name the system of each run
k583, run 1 (8 x 20)
[[-5,12,-49,0,1,-16,25,32,27,-1,26,-14,-45,57,33,-24,-27,-1,-38,-17],
[-33,2,-26,-53,28,-53,9,9,-9,61,2,17,7,19,28,-30,7,-11,-18,42],
[-21,6,-33,-18,9,20,-5,-9,16,31,-64,17,26,58,-2,27,9,-30,31,39],
[16,31,-32,24,-10,13,45,20,1,8,-9,6,-27,79,20,20,-22,-11,1,-38],
[1,23,-36,-44,35,-77,37,24,14,5,26,15,-24,28,18,-5,-22,9,-28,11],
[-46,-4,-40,-42,15,-9,-25,-1,40,31,-21,2,10,44,13,-26,12,-12,-2,61],
[-14,9,-20,13,-9,34,21,20,-27,63,-47,2,-2,64,21,5,4,-36,10,0],
[24,26,-38,-12,20,-45,51,6,-3,4,-8,35,-2,41,4,47,-30,-12,3,-29]]
k416, run 2 (8 x 20)
[[-14,8,-46,-49,14,-15,32,-35,10,17,10,14,-3,67,32,6,-31,22,19,18],
[-10,-17,-1,27,-15,-21,-30,-3,-13,43,22,8,25,-50,-1,-43,17,-35,-43,-49],
[10,-14,30,-5,7,31,7,36,-7,-34,-58,-6,-13,-17,-34,31,20,-7,36,57],
[-1,23,-19,-4,-7,22,4,-65,18,-11,38,-5,11,53,25,13,-36,37,25,-23],
[4,6,3,25,3,-39,-7,55,-12,19,28,-16,-20,-38,7,-29,-2,-28,-67,-35],
[-16,-20,-8,-55,26,-11,7,5,5,2,-52,23,12,-3,-18,15,19,-8,38,78],
[-6,6,-5,39,-36,50,-19,-62,9,14,19,3,31,34,10,-14,3,3,26,-46],
[26,-2,26,26,3,0,22,63,-38,-18,3,-31,-40,-45,-2,17,-23,-9,-38,-21]]
k583, run 3 (8 x 20)
[[-43,-39,-6,-54,14,25,-24,-24,-18,36,-15,-19,15,-11,21,-8,-15,7,4,62],
[1,45,21,36,-6,40,-16,-24,-27,46,-31,1,41,36,-2,40,6,-22,22,-20],
[44,25,-3,28,0,-31,45,43,14,-51,0,20,-32,15,-28,22,8,-8,2,-38],
[-18,-38,-41,-41,6,-23,1,5,41,-36,37,-11,-27,-10,16,-37,-25,23,-31,17],
[-44,-3,20,-21,3,18,-31,-24,-32,72,1,-16,22,5,30,-30,14,3,7,43],
[20,29,18,27,6,16,4,14,-26,21,-59,15,28,13,-27,65,11,-38,26,-6],
[31,3,-38,22,-14,-12,32,1,42,-66,21,18,-22,23,-14,12,-21,5,-2,-59],
[-22,-12,-2,-43,10,-28,11,7,-1,-6,53,-17,-36,-5,33,-57,-7,42,-17,32]]
k423, run 4 (8 x 20)
[[-40,-6,-50,-6,-6,-9,-41,-12,47,31,15,-5,13,26,25,-49,0,-18,-38,2],
[-12,-30,45,5,-11,61,-14,7,-44,18,-39,-21,7,-37,-5,0,20,-7,27,41],
[25,14,-15,-12,9,8,38,-45,-13,-28,7,11,6,24,0,69,-52,26,28,-25],
[3,24,-16,46,-13,-11,-17,38,24,3,34,-23,-22,8,12,-27,-7,-22,-63,-49],
[-25,-5,36,-41,27,-17,-38,14,-7,3,-5,-23,8,-52,-8,-6,14,10,-11,75],
[-24,-16,-42,-28,-6,37,6,-59,7,26,-22,13,24,56,21,18,-23,2,40,11],
[27,-11,16,63,-28,47,15,35,-33,-7,-11,-19,-23,-15,-2,9,-11,-24,-14,-60],
[14,29,25,-24,31,-49,-13,-3,10,-41,41,-13,1,-44,-13,33,-23,37,-24,12]]
k438, run 5 (8 x 20)
[[16,-21,33,-14,-6,34,20,-4,5,-70,6,-9,-31,-14,-15,1,1,51,46,36],
[-2,16,-48,-28,16,-28,36,-32,-15,45,5,25,14,52,31,29,-40,-6,-4,-25],
[0,6,29,60,-24,25,-44,19,-5,12,23,-28,6,-36,-2,-37,20,-18,-37,-43],
[6,-9,-1,-27,21,16,19,45,8,-52,-37,-22,-37,-4,-14,35,-14,10,13,63],
[-22,-28,-59,-24,-6,-10,-1,-52,21,43,-9,43,36,35,12,-16,-2,-25,16,-18],
[17,-5,56,36,-25,27,-5,-18,-27,-27,51,-22,-4,-51,-5,-21,2,35,1,-41],
[16,38,-18,-9,27,-12,29,45,0,-10,-32,-16,-27,38,2,65,-40,-6,-16,18],
[-33,-29,-36,12,-23,15,-32,-2,28,45,-17,15,16,20,9,-59,32,-43,-13,-3]]
k646, run 6 (8 x 20)
[[-17,-10,4,14,-21,20,-43,-59,7,13,57,-13,26,-25,19,-32,-13,20,-19,-41],
[27,25,37,58,-27,62,26,10,-34,-15,-3,-20,-24,28,2,17,-2,9,24,-36],
[6,3,-17,-17,14,-29,56,72,2,-14,-21,7,-57,35,6,-14,6,-2,0,30],
[-22,-9,-18,-20,13,-60,-37,10,33,9,35,0,8,-42,0,-49,11,-9,-52,11],
[-1,11,19,36,-19,47,-54,-45,18,-18,29,-37,26,-20,0,13,-24,18,-15,-32],
[17,10,-4,26,-22,48,53,10,-24,-3,-6,-10,-38,65,21,7,-16,14,28,-28],
[8,-13,1,-6,4,-50,45,71,-12,3,-2,21,-41,-9,-6,-40,32,-17,-14,4],
[-17,8,11,-12,14,-27,-61,9,46,-29,27,-26,9,-45,-15,-18,9,11,-40,33]]
k423, run 7 (8 x 20)
[[-42,-16,-15,-17,3,54,-45,-9,5,41,-39,-30,20,18,19,2,-10,-22,-2,52],
[8,-38,-2,5,-11,72,17,-13,-37,-15,-26,-23,-8,-11,7,48,-49,2,16,-10],
[19,25,5,23,1,1,-9,-15,-3,-20,50,-30,-4,-17,12,32,-54,20,-41,-52],
[-29,40,12,-7,18,-9,-51,22,13,23,25,-49,-4,1,20,-13,-10,5,-55,36],
[-37,-26,-19,-44,16,35,-20,-2,-13,38,-41,-25,10,6,21,21,-26,-13,1,64],
[5,-37,-20,20,-19,67,-4,-31,-16,-6,-22,-11,12,-7,6,43,-50,-15,5,-41],
[16,28,35,35,-5,20,-17,2,-7,-33,43,-53,-15,-26,5,23,-35,31,-32,-30],
[-29,38,1,-35,31,-25,-25,9,0,29,29,-40,-7,12,33,0,-30,21,-44,43]]
k416, run 8 (8 x 20)
[[16,21,22,32,-30,41,33,0,7,-31,9,0,-31,57,0,-25,28,30,50,-7],
[10,26,25,-10,17,-33,37,-2,-60,32,46,-4,-11,-8,26,12,-30,24,-19,-27],
[6,32,9,-14,30,-67,-28,7,28,-2,-8,33,37,-25,-42,18,33,-21,-9,20],
[10,-1,-7,22,-28,20,36,5,17,-9,-25,35,-13,61,-13,-30,47,-6,56,-8],
[19,-7,40,6,-9,4,41,-20,-70,11,45,1,-10,-27,20,-6,-14,32,15,-39],
[15,57,42,-6,33,-49,-32,9,13,-23,12,-5,22,-34,-33,35,11,12,-17,24],
[5,32,-29,5,-1,-19,33,16,37,2,-22,35,-11,84,-7,-15,30,-13,26,2],
[6,-32,8,0,-17,-14,46,-18,-59,36,25,33,0,-22,15,-31,9,0,19,-48]]
k646, run 9 (8 x 20)
[[10,11,-21,41,-12,26,13,21,-30,33,-3,-17,-15,16,21,22,-41,-30,-43,-59],
[34,-20,-3,-1,-8,-27,53,19,11,-71,27,23,-41,-14,-14,-14,3,24,16,-24],
[-28,4,9,10,-16,3,-37,21,40,8,10,-14,-9,15,2,-75,53,-1,-6,35],
[-12,3,13,13,7,30,-30,18,-29,21,13,-57,-10,-28,27,22,-51,-3,-56,-4],
[30,37,-8,12,-2,-22,41,-17,8,-38,47,11,-20,37,6,17,-23,35,8,-49],
[2,-19,-23,39,-32,7,3,41,39,-10,-22,19,-20,19,-15,-57,48,-39,-1,-20],
[-18,-42,15,-22,4,23,-16,25,-14,-15,15,-49,-31,-51,17,-27,-21,17,-30,42],
[0,72,28,10,9,-21,-5,-22,-5,19,60,-22,2,36,25,-3,-8,36,-16,-17]]
k207, run 10 (8 x 20)
[[2,-52,-6,28,-36,48,-10,16,35,-56,-8,-12,-27,-23,-17,-43,20,-4,7,-6],
[-12,-20,7,-56,16,-21,22,-41,-40,17,46,-2,1,-23,32,-5,-32,45,8,15],
[4,74,17,33,-3,-26,-15,-12,18,27,13,19,28,50,-6,-7,36,-4,5,-20],
[14,-22,32,16,-11,42,18,57,-7,-44,-38,-21,-43,-15,-21,-6,23,-3,21,34],
[-11,-55,-30,-47,10,-45,25,-25,-23,31,15,42,14,-39,10,-25,-6,-10,-2,-13],
[-12,35,14,36,-20,13,-49,-40,43,-6,42,-14,21,23,2,-37,20,21,-6,-20],
[12,20,49,-14,11,31,37,22,-42,-17,-16,-20,-31,15,1,28,1,36,43,51],
[10,-14,-26,0,0,-58,31,22,-16,35,-11,57,9,-9,-11,-17,24,-46,-6,-40]]
k438, run 11 (8 x 20)
[[-12,-16,-45,-25,4,39,-13,-19,52,-42,-23,-17,-5,35,3,37,-40,11,9,32],
[-16,-36,-13,10,-30,61,8,-50,-34,44,3,-1,13,19,31,-16,-18,0,22,-37],
[34,-21,5,36,-15,20,25,30,-27,-38,7,-15,-27,-41,-9,26,-34,-8,-21,-56],
[-4,5,-59,9,-3,15,-5,25,62,-34,-22,-20,-24,54,5,13,-27,-19,-24,-1],
[-35,-56,-16,-11,-26,59,-19,-28,-5,23,7,-26,-3,-1,34,-43,-14,5,2,13],
[25,-38,-1,2,-2,33,17,-20,-34,-25,-12,-4,6,-50,-10,58,-50,-3,4,-36],
[18,23,-37,47,-21,27,15,9,39,-28,-8,3,-13,60,-3,18,-14,-17,0,-51],
[-25,-38,-17,-3,-20,39,8,23,-3,6,21,-38,-49,15,40,-56,-19,9,-20,6]]
k207, run 12 (8 x 20)
[[-6,-11,25,-24,12,17,-26,-53,-32,2,25,-27,27,-52,11,38,-48,28,-7,4],
[11,59,-21,0,15,-26,10,-23,35,-8,-9,28,23,66,-12,45,-3,1,21,-7],
[10,-5,-11,28,-9,20,19,82,3,-20,-23,-34,-56,13,4,-6,-10,-26,-31,3],
[-19,-37,-8,-41,22,-23,-27,-11,-29,38,-9,0,33,-68,4,14,-22,-23,-30,18],
[-12,18,-30,11,-12,28,-38,-64,50,-3,-1,10,46,43,-2,15,-7,-2,19,-16],
[22,17,11,17,-3,40,45,29,-25,-31,-2,-36,-49,30,16,37,-40,24,3,-6],
[7,16,-10,-16,32,-74,4,35,-15,30,-7,22,14,-37,-10,27,-8,-37,-41,-8],
[-26,-15,-33,5,-11,26,-61,-3,67,-12,-28,-9,23,2,-16,-17,15,-26,-15,24]]

runs to name
run 13 (2 x 20)
[[-2,-13,19,11,-14,-18,21,55,-14,7,33,-14,-51,-8,18,-77,29,9,-24,-1],
[-20,13,30,-46,30,-4,-4,-19,-49,53,-21,2,30,-2,5,29,5,9,28,63]]

k416
run 14 (2 x 20)
[[23,28,36,17,-4,-42,34,3,-35,1,63,10,-19,-9,10,-29,7,28,-9,-46],
[14,30,7,45,-11,11,-24,52,58,-47,-20,-15,-17,16,-33,-6,33,-19,-13,5]]

k646
run 15 (2 x 20)
[[16,-38,-15,-6,5,-49,32,53,-12,-15,4,18,-32,-54,-11,-16,-2,-23,-34,-24],
[-13,24,-25,-12,13,-12,-52,-25,78,-43,12,-10,22,11,-14,14,-11,13,-16,24]]

k438
run 16 (2 x 20)
[[-1,29,-7,37,-18,2,-2,22,37,-14,45,-22,-34,41,18,-52,4,14,-31,-30],
[-30,-23,-1,-37,20,23,-18,22,-23,19,-11,-50,-18,-24,27,5,-36,3,-33,56]]

k438
run 17 (2 x 20)
[[22,6,38,9,-9,1,-2,-70,-19,-17,44,17,33,-36,-10,8,0,36,27,-44],
[24,72,23,31,14,-10,30,41,-22,6,8,-18,-27,48,8,36,-13,8,-12,-14]]

k438
run 18 (2 x 20)
[[-14,-42,-12,40,-36,49,-35,19,30,-12,-13,-20,-9,-20,-8,-48,17,-31,-18,-12],
[7,-10,57,-30,9,15,17,-30,-50,-19,22,-11,-1,-39,5,16,-10,54,38,29]]

k423
run 19 (2 x 20)
[[12,-22,-11,2,-15,-28,52,24,-12,-10,49,12,-52,-1,22,-57,-1,17,-13,-38],
[-12,15,-18,-17,28,-18,-43,9,29,-6,18,-39,7,-24,9,27,-48,-2,-65,13]]

k438
run 20 (2 x 20)
[[15,-63,1,-29,-5,14,17,-15,2,-64,3,8,-16,-53,-18,0,-12,27,31,20],
[-1,20,3,11,-16,-8,9,-56,-15,28,60,12,15,29,30,-29,-2,26,7,-54]]

k423
run 21 (2 x 20)
[[-3,-5,-15,7,0,57,-33,-2,17,-28,-13,-53,-5,-4,6,52,-58,-1,-29,3],
[-15,-13,4,-8,-1,34,-19,-11,-13,-2,37,-60,-19,-26,34,4,-57,27,-40,-1]]

k423
run 22 (2 x 20)
[[2,0,-56,-29,20,-30,-13,-39,42,-8,-8,21,39,7,-10,53,-39,-19,-14,-16],
[-2,-52,-16,5,-32,30,7,-60,-2,4,-4,40,31,-11,-8,-23,13,-5,45,-33]]

k646
run 23 (2 x 20)
[[-19,-35,-7,-21,18,9,-48,9,-3,11,-29,-22,24,-65,-7,24,-25,-33,-40,30],
[15,-9,2,12,-17,43,-8,-37,26,-37,-40,23,29,14,-37,33,18,-2,59,5]]

k438
run 24 (2 x 20)
[[-20,2,4,-14,19,37,-51,-16,3,0,-7,-51,19,-26,9,48,-51,3,-30,33],
[8,36,25,57,-21,-8,-25,-5,-1,34,14,18,29,5,-12,-34,46,-24,-5,-52]]

k583
run 25 (2 x 20)
[[11,63,37,54,-9,43,-13,4,-18,21,-21,-20,16,40,-5,34,12,-10,12,-17],
[-1,-33,-1,0,-9,-7,51,68,-20,7,-26,11,-51,8,4,-43,27,-22,4,16]]

k438
run 26 (2 x 20)
[[22,27,27,24,-13,-27,15,7,35,-48,32,24,-14,12,-26,-39,52,25,29,-11],
[-26,-14,-14,15,-7,43,-40,48,25,16,-36,-40,-14,10,5,-24,6,-35,-33,38]]

k646
run 27 (2 x 20)
[[6,-34,4,-11,-25,23,53,-24,-11,-18,1,32,-20,27,2,-33,26,25,71,1],
[7,35,64,21,0,1,-11,-26,-48,12,57,-27,9,-32,16,-3,-2,38,-9,-27]]

k416
run 28 (2 x 20)
[[23,-44,20,-6,-11,4,42,-16,-36,-39,42,5,-26,-48,3,-14,-17,39,18,-32],
[-12,10,44,-26,21,2,-43,-43,-4,-16,29,-29,25,-51,-3,19,-16,42,0,37]]

k583
run 29 (2 x 20)
[[-9,51,12,15,7,33,-6,-12,-37,60,-18,-17,19,51,23,41,-23,-10,0,-3],
[29,-11,-39,8,9,-31,13,10,8,-18,-12,27,14,-33,-23,48,-29,-41,-24,-52]]

k416
run 30 (2 x 20)
[[31,-22,0,35,-24,52,43,10,-15,-27,-41,16,-16,16,-20,32,2,-16,48,-27],
[19,15,-8,-8,9,-20,25,-18,-1,-39,57,-14,-21,-6,16,23,-53,41,-21,-38]]

k583
run 31 (2 x 20)
[[-2,37,71,-6,12,-23,-19,-4,-14,-7,31,-9,5,-28,-14,-24,42,40,16,39],
[1,-26,7,23,-5,41,-42,37,15,-24,-50,-28,5,-49,-29,25,0,-39,-22,18]]

k583
run 32 (2 x 20)
[[41,3,27,11,3,1,24,15,11,-86,1,3,-20,-29,-40,36,-1,25,23,-2],
[-19,35,-49,-20,9,-20,17,-12,27,34,6,10,-3,91,33,-7,-14,3,2,8]]

k438
run 33 (2 x 20)
[[-2,-40,-19,-21,-13,1,3,-83,2,-4,29,36,36,-20,2,-6,-10,20,31,-31],
[16,58,22,23,-5,-2,19,-5,20,-36,51,-16,-25,48,11,-8,-1,48,5,-18]]

k207
